In the data rows, 128 means zero.
Here is a table of points, one per row:
[123 121  88 118  67 124 141 123 183 189 100  91 145  83 120 139 144  93
 124  57 124 159 139 117 138 183 144 120 137 128 196 168  64 130 147 130
 140 117 104 145 150 122 128  78 123  66 125 108]
[157 153 113 104 132 112 154 116 121 167 132 136 101 129 175  97 109  57
  73 153 125 165 115 129 122 101 131  88 121  63 130  68 123  83  95  79
 139  73 100 128  50 140 121 134 141  71 163 153]
[125 175 132 189 126 164 105  92 126  91 122 142 137 168 103 118 164 171
 179  60  97 128 139 121 162  70  84  64 108 133 125  85  93 100 112 131
 123 120  98 182 103  94 109  72 125 137 151 109]
[123 166 140 158 141 118 148 106 165 119  83  88 118 185 172 197 154 151
 157 164 177 169 173 126  80  82 209 145 113 137 145  99 117 144 118 111
 158 142 160 140 135 168 168 119 132 125  85  96]
[152 131 192  93 148 180 142 109 157 153 132 121 129  77 142 102 143 109
 115 132 162  92 187  58 133 121 162 131 154 171  83 110 119 148 116 116
 138 133 171 121 131  82  59 127 136 144 185  83]
[185 151  54  95 129 104 147 121  95 201 134 155 163 124 124 143 111 142
 139 185 152 136 155 111 122 115  55 136 111 208 109 126  88 109 153 119
 115 172 100 146 126 153 164 120 101 158 145 107]
[ 81 119 162  82 133  96 155 169 109  78 123  92 128 141 133 161  92  61
 125 100  92 129 142 177 155 129 160 155  83 146  68 159  96  99  95  91
  85 148  78 115 135 128 137  76  94 144 158 106]
[ 88  87 167 120 116 118 117  76 119 147 130 175 135 107  99 166 131  81
 130 124 106 148 178 141 118 116 111  67 160 102 134 116 185 111 145 168
  87 173 185 127 142 188 174  98 160 140 167 123]
[121  76  61  63 148 163 116 101  83 106 140  79  73 108 112  86 115 169
 168  80 143 166 169 142  99 144 117 116 150 130 136 118 121  82  70  99
 147 132 121  74 142 112 149 150 178 152 106 116]
[ 95 138 169  97 139 110 162 172 155 163 135 159 114 188 164  45 119 148
 156 138 132 140  98 137  94 145  90 107 153 145 187 131 155 137 130  73
  90 140 157 165 191 120 128 119 104 141 137 108]
[131 105 151  91 132 132 110 133 164 173 126  78  96 147  93 134 170 124
 125 138 133 121 149 212 115 121  95 194 151 117 135  82 153 129 141 202
 135  68  96 173 108 120 118 144  93 160 133  90]
[129  71 157 140 102 106 151 112 132 108 167 129  61 149  75 124 115 127
 126 150 143 104 121  79  99 104 139  98 143 124 117 202  65  69 115 138
 176 128 147 178  99 119 147 159  56 133 119 158]
[ 85 194  63 139 158 152 136 121 114 108 146 129 156 114 126 104 130  70
 106 106 177 113 121 161 108 114 152 155 110  83 140 141  95 103 171 156
  81 163 178 173 154  63 142 179 138 150 136 134]
[105 151 111  61  48 113 130 145 109 107  90 168 118 135  74 108 136 168
 123 149 125 141 128 163 129 149 174  86  96 153  60 139 148 138 190 108
 138  55 151 156 136 102 149 134 172 111 135 118]
[185 136 159 119 163  99  80 197 144 130 118 111 125 109 121 156 144 143
 166 153 122 124 135 128 135 147 109  86  85 110 130 147  62 125  74 161
  43  99 167 147 150 161 110 167 178 112 103 143]
[ 75 135 145 123 125 140 124  85 184 108 153 135 154  98 185 126 165 169
 145 139 164 202 121 115 173 151 101 129 144 102  49 138 128 117 123 128
 107 126 100 112 160 155 133 198  59 103 123 141]
[171 143 163 135 115 137 117 101  78 116 149  50 117 102 170 183 137 129
 134 102 141 112  66 111 163 102 147 127 154 186 175 154 183 108 189  87
 111  84 108 160 159 157 144 163 157 159 165 164]
[158 136 157 142 108 133  85 109  92 131 173 174 130 156 175 125 206 120
 146 101 104 103 149 146  97 155 113 192 158 107 113 201 103 166 155  78
 103 122 121 102  53 134 166 121 156 131 108 114]
[157 154 136 119  79  57  80  99 138 109  46 136 131 156 168 117 112 121
 122 119 105 138 127  98 108 118 138 139 143 143 162 173 176 119  79 171
 109 165  88  97 109  44 125 172 139 164 149 141]
[114 105 102 103 184 126 126  74 166 121 159 136 211 166 121 123 154 144
 100 150  69  97  86  90  85 159 181 112 129 152 141 124  97 135 122 169
 118  65 102  88 147 129 166 108 141 165 157 166]
[106 148 145 123  70 166 120 175 124 193 144 106 163  88 140 130 109 191
  88 146 102  58 120 138 118  82 152 115 146  46 107 137 136 124  85 120
 151 164  81 145 163 138 157 127 142 153 106 122]
[ 90 148 166 133 146  98 138 172 111 120 168 129 194 116 108 196  60 145
 196 129 112 155 142  88 110 140 107 138 142  91 153 110 130 104 173 121
 172 101 128  98  89  80 110 166 147 117 128  73]
[147 136 131 158 208 121 122 132  95 141 110 121  95 127 181 146  73 171
  64  98 111 121 175 119 136 131  93 121 144 123  92 151 144 134 148 162
 131  77 152 133 161  72 182  78  98  75  97 128]
[115  88 120 178 128 169 136 129 118 140 114  97 109 186  92 149 145 161
 133 177 137 114  88 140 115 115 122 128 133 139 125 145 127 146 130 120
  96 170 111  89 130 100 120 140 155  13 207  98]
[154 139  86 103 176  98 139 144 170  96 196 162 117 116 145 137 130 135
 162 151  85 154 167 167 145  87 156 148 167 137 131 167 146 182 130 138
 192 166 103 184 165 135  87 121 172  99 153 182]
[160 144 135 119 115 122 184 119 168 135 152 155 131 152 123 205 116 167
 121  84 162  69 126 205 136 191 129 114 155 143 136  88 134 117 103  97
 115 149 167 107  99  99 114 135 122 133 131 213]
[ 70 153 118 112 161 146 103 109  81 146  69 178 128 129 113 136 138 115
 144 155  67  84 116 119 206 144 143 197 176 161 166 119 119  85  70 104
 142 108 157 146 132 153 128 152 112 100 111 136]
[111 114 123 142  80 134 150 158 131 118 193 142 121 131 174  80 116 151
 151 110 129  98 191 119 147 120 148 170  36 151 188 111 149 112 123 186
 126 100 152  93 121 163 154 136 112  98 163 140]
[177  98 131 189 111 151 112 192 118 121  96 151 182 107 104 115 156 122
 146 176 186 182 147 155 146 132 135 168 159 101 142 150 146  86 120 115
 161 104 155  98 165 107 133  59 109 163 169 181]
[137 127 108 131 164 166 150 181 162 175 106 126 101 158 115 151 180  98
 120 113  73 136 136 125 182 102 105  81  71 116 132 153 143 156 156 105
 184 138 152  63 137 116 149 195 106 184 132 136]
[142  81  80 134 133 125 111  99 159  94 154  83 175 137  96 118  96 136
  80 174 119 133 156 132 174 115 121 117 102 109 151 173 191 145 107  72
  76 115 161 156  80 115  88 120 112 135  83  81]
[164 107 184 143 185 126  84 100 161 164 110 152 134 129  93  77 104 135
 133 112 135 121 134 134 122 162 167 158  56 124 112 114 160  64 192 103
 145 177  80 144 132 142 122 132 148 111  84 146]
[ 72  46  81 163 131 122 123 172  95 147 129 167  93  99 204 175 175 117
 135 151 150 106 108 105 116 169 146  91 102 145 114 102 157 111 135 155
 124 134  92 173 110  84  81 112 141 153  99 116]
[ 95 166  85 138 142 130 109 146 206 134 117 125  56  79  85 143 102 130
 161 104 140 119  70  64  94 109  98 176 116 113  91 143 176 142 113 109
  98 104 136 118  93 152 151  75 146 143 151 148]
[129 131 106 155 136  15 159  89 100 129 111  70 131  97 115  72 166 109
 192 139 143  38 120 132 145 115 114 102 136  90  96 101 137 154 140 124
 140 121 131  78 145 123 111 100 102 115 107 123]
[131 178 120 100 118 171  66 129 145  92 123 110 116 117 170 130 114 115
 130 157 103 113  73 174  86 122 104  85 125 161 127 154 129  80 161 166
 177 157 174  73 112 158  68  80  87 112  97 104]
[129 155 157 164 152 132 160  91  57 144 136 159 116  56  96 135 141 154
 118 120 118 185  89 170  67 119 143 121  67 137 163 148 134 187  73 120
 128 106 121 116 139 117  85 125  79 142 124 111]
[151 126 130  88  89 172 166 117 101  70 104 119 131 152 107 162 163  96
 111 139  90 116 148  65  63 122  58 169 104  85 124  92 147 125 136 112
 110 123 111 130 197 122  80 117 116  95  82 167]
[ 99 135 146  65 157 133 120 141  92  93  77 123 110 131 120 123 132 188
 100 139 185 130 139  88 169 133 130 115 126  80 185 130  95 190 182 147
 115 163  95 119  74 153 108  89 101 143 141 174]
[125 111 133 134 116 192 106 104 106 163 135 117 147 183 137 121  44  51
 197 139 163 139 108 132 155 156 113 108 122 126 104 132 130 222 106 153
 153 118 117 157 132 123 145 124 128 142 101 165]
[109 169 153 152 161 129 217 153 117 117 121 112 160 150 104  99 165 120
  86 112 178 138 119 125 145 158  89 123 142 154 118 185 172 105  97 187
 172 136 115 143 102 178 127 133 206 122 102 111]
[182  59 145 113 144 155 186 126 162  56  71 165 144  59 154 114 104 126
 152 129 119 106  59 154 130 100 117 143 127 123 141  99 100 148 138 137
 138 136 137 148 105 126 186 145 137 112 122  77]
[162 125 117 135  89 107 152 103 102 149 150 104  96 159 144 127 121 168
 109 126  73 188  73 103 181 187 149 184 117  85  96  95 106 131 130 162
 144 176 203 146 132 135 107 106 158 170 148 105]
[108 106 105 191 113  99  88 105 144  95 105 156 115 139 143 128  75 124
  68 115 143  94 158 152 114 156  94 130 134 115 131 126  77 142 139  89
 158  91 111 123 173 200  75 166 161 172 184  92]
[139 107 115  98 116  79  48 171  98 111 142 132 188 149 109 130 149 114
  81  44 161 126  90 104 111 110 131 137 120 158 103  77 147 162  82 116
 174 148 159 149 128 151 149 148  90  87 135 123]
[177 177 120 137 117 137 117 148 135  89 189 179  71 135  81 140 119  98
 105 153 152 123 119 108 175 168 174 109 165 125 156  87 141 132 124 143
  98 133  69  88 171 126 164 121 109 134 102  55]
[ 87  84 155 124  98  98 120 114 147 158 160 150 122 130 116 129 117 119
  85 124 151 160  97 136 166  28 110 149 140 166 138 104  74 121 143 123
 104 120 131  75 142  98 102 107 183 129  43 152]
[ 93 145 151 189 107 137 115 149 125 102 130  61 119  71 110  90 126 112
 103 182  75 147 168 136 106 169 118 114 146 186 131  71 107 161 134 108
 126 170 127 136  93 122 178 146 132 127 110 184]
These points spread out most along one direction. Take the direction at right angles to it along which they spread out most. Then take the direction at right angles to both along which they spread out most. Go by this last direction. Where along it does each point below lie, from 0 to 99? 50 is the average, and the first point above lies past it. One standard deviation of the points above along it is 16.
[147 136 131 158 208 121 122 132  95 141 110 121  95 127 181 146  73 171
  64  98 111 121 175 119 136 131  93 121 144 123  92 151 144 134 148 162
 131  77 152 133 161  72 182  78  98  75  97 128] 39
[121  76  61  63 148 163 116 101  83 106 140  79  73 108 112  86 115 169
 168  80 143 166 169 142  99 144 117 116 150 130 136 118 121  82  70  99
 147 132 121  74 142 112 149 150 178 152 106 116] 69
[ 88  87 167 120 116 118 117  76 119 147 130 175 135 107  99 166 131  81
 130 124 106 148 178 141 118 116 111  67 160 102 134 116 185 111 145 168
  87 173 185 127 142 188 174  98 160 140 167 123] 66
[158 136 157 142 108 133  85 109  92 131 173 174 130 156 175 125 206 120
 146 101 104 103 149 146  97 155 113 192 158 107 113 201 103 166 155  78
 103 122 121 102  53 134 166 121 156 131 108 114] 22
[157 153 113 104 132 112 154 116 121 167 132 136 101 129 175  97 109  57
  73 153 125 165 115 129 122 101 131  88 121  63 130  68 123  83  95  79
 139  73 100 128  50 140 121 134 141  71 163 153] 73
[ 90 148 166 133 146  98 138 172 111 120 168 129 194 116 108 196  60 145
 196 129 112 155 142  88 110 140 107 138 142  91 153 110 130 104 173 121
 172 101 128  98  89  80 110 166 147 117 128  73] 44
[125 175 132 189 126 164 105  92 126  91 122 142 137 168 103 118 164 171
 179  60  97 128 139 121 162  70  84  64 108 133 125  85  93 100 112 131
 123 120  98 182 103  94 109  72 125 137 151 109] 24
[106 148 145 123  70 166 120 175 124 193 144 106 163  88 140 130 109 191
  88 146 102  58 120 138 118  82 152 115 146  46 107 137 136 124  85 120
 151 164  81 145 163 138 157 127 142 153 106 122] 61
[ 75 135 145 123 125 140 124  85 184 108 153 135 154  98 185 126 165 169
 145 139 164 202 121 115 173 151 101 129 144 102  49 138 128 117 123 128
 107 126 100 112 160 155 133 198  59 103 123 141] 57
[151 126 130  88  89 172 166 117 101  70 104 119 131 152 107 162 163  96
 111 139  90 116 148  65  63 122  58 169 104  85 124  92 147 125 136 112
 110 123 111 130 197 122  80 117 116  95  82 167] 31
[115  88 120 178 128 169 136 129 118 140 114  97 109 186  92 149 145 161
 133 177 137 114  88 140 115 115 122 128 133 139 125 145 127 146 130 120
  96 170 111  89 130 100 120 140 155  13 207  98] 29
[162 125 117 135  89 107 152 103 102 149 150 104  96 159 144 127 121 168
 109 126  73 188  73 103 181 187 149 184 117  85  96  95 106 131 130 162
 144 176 203 146 132 135 107 106 158 170 148 105] 63
